0: [-0.28 -2.17  0.26  0.4  -1.02  1.3   0.18 -1.43]
1: [-1.   -0.14 -0.53 -0.77 -0.51 -0.4   0.82 -0.63]
2: [ 0.24 -1.03 -0.49 -1.82 -1.06  0.38  1.1  -0.42]
3: [-0.35 -0.44 -0.36  0.57 -0.67 -1.84 -2.2  -0.73]
4: [-1.58 -0.94 -0.06  1.04 -0.37  0.96 -1.13 -1.01]
5: [ 0.21  0.89 -1.08  1.12 -0.27 -1.51 -1.54  0.74]
6: [-0.18  0.62  2.03  0.59  0.93 -0.44 -0.52  0.56]
7: [ 0.01  0.21 -1.47 -1.31 -1.06 -1.6  -0.02  0.09]
8: [-1.85 -0.51  1.3  -1.64  0.16 -1.81  0.48 -1.27]
9: [ 1.73  0.02  0.33  1.09  0.27  1.27 -0.7   0.58]
10: [-1.42 -1.01 -0.25  0.95 -0.31  1.01 -0.74 -0.82]
11: [ 1.17 -1.44 -0.59  0.82 -1.14  1.66 -1.89 -0.32]
12: [ 0.09 -0.8  -1.51 -1.3  -1.07 -0.38  0.17 -0.21]
13: [-1.17  0.06 -0.42 -0.63 -0.8  -0.5   0.95 -0.54]
14: [-0.3   2.23 -0.09 -0.3   1.83 -0.95  0.94  1.38]
15: [-1.08  0.4   0.63  0.31  1.31 -1.99 -0.85  0.03]
16: [-1.13  0.72  0.37  1.4   0.51  0.24 -0.67  0.22]
17: [-0.37  0.83  0.45 -0.12  1.38  0.32  1.15  0.78]
18: [ 0.1   0.69  1.7   0.72  0.67 -0.15 -0.45  0.46]
19: [ 0.53  1.56  0.58  0.82  1.49 -0.84 -1.    1.09]

[ 0.96 -1.85 -0.45  0.39 -1.28  1.74 -1.96 -0.29] 11 0
[-1.8  -0.9   1.81 -1.55  0.8  -1.15 -0.05 -1.12] 8 15
[-0.76 -2.3   0.44 -0.15 -0.9   1.31  0.08 -1.79] 0 10
[-1.12  1.13  0.76 -1.55  2.04 -2.24 -0.04  0.02] 15 14
[ 1.54 -0.07  0.23  1.34  0.4   0.94 -0.21  0.47] 9 18
[ 0.28  0.95 -0.8  -0.77  0.65  1.86  0.25  1.03] 17 9
[ 1.06  1.87 -1.53 -0.3   0.24  1.65 -0.53  1.64] 9 17
[-0.32  0.13  0.48  1.32  0.68  0.35 -0.74 -0.31] 16 18
[ 1.04  0.24 -0.56  0.1  -0.18 -0.2   0.15  0.89] 9 12
[ 1.29  0.2   0.38  1.23  0.56  0.93 -0.4   0.41] 9 18
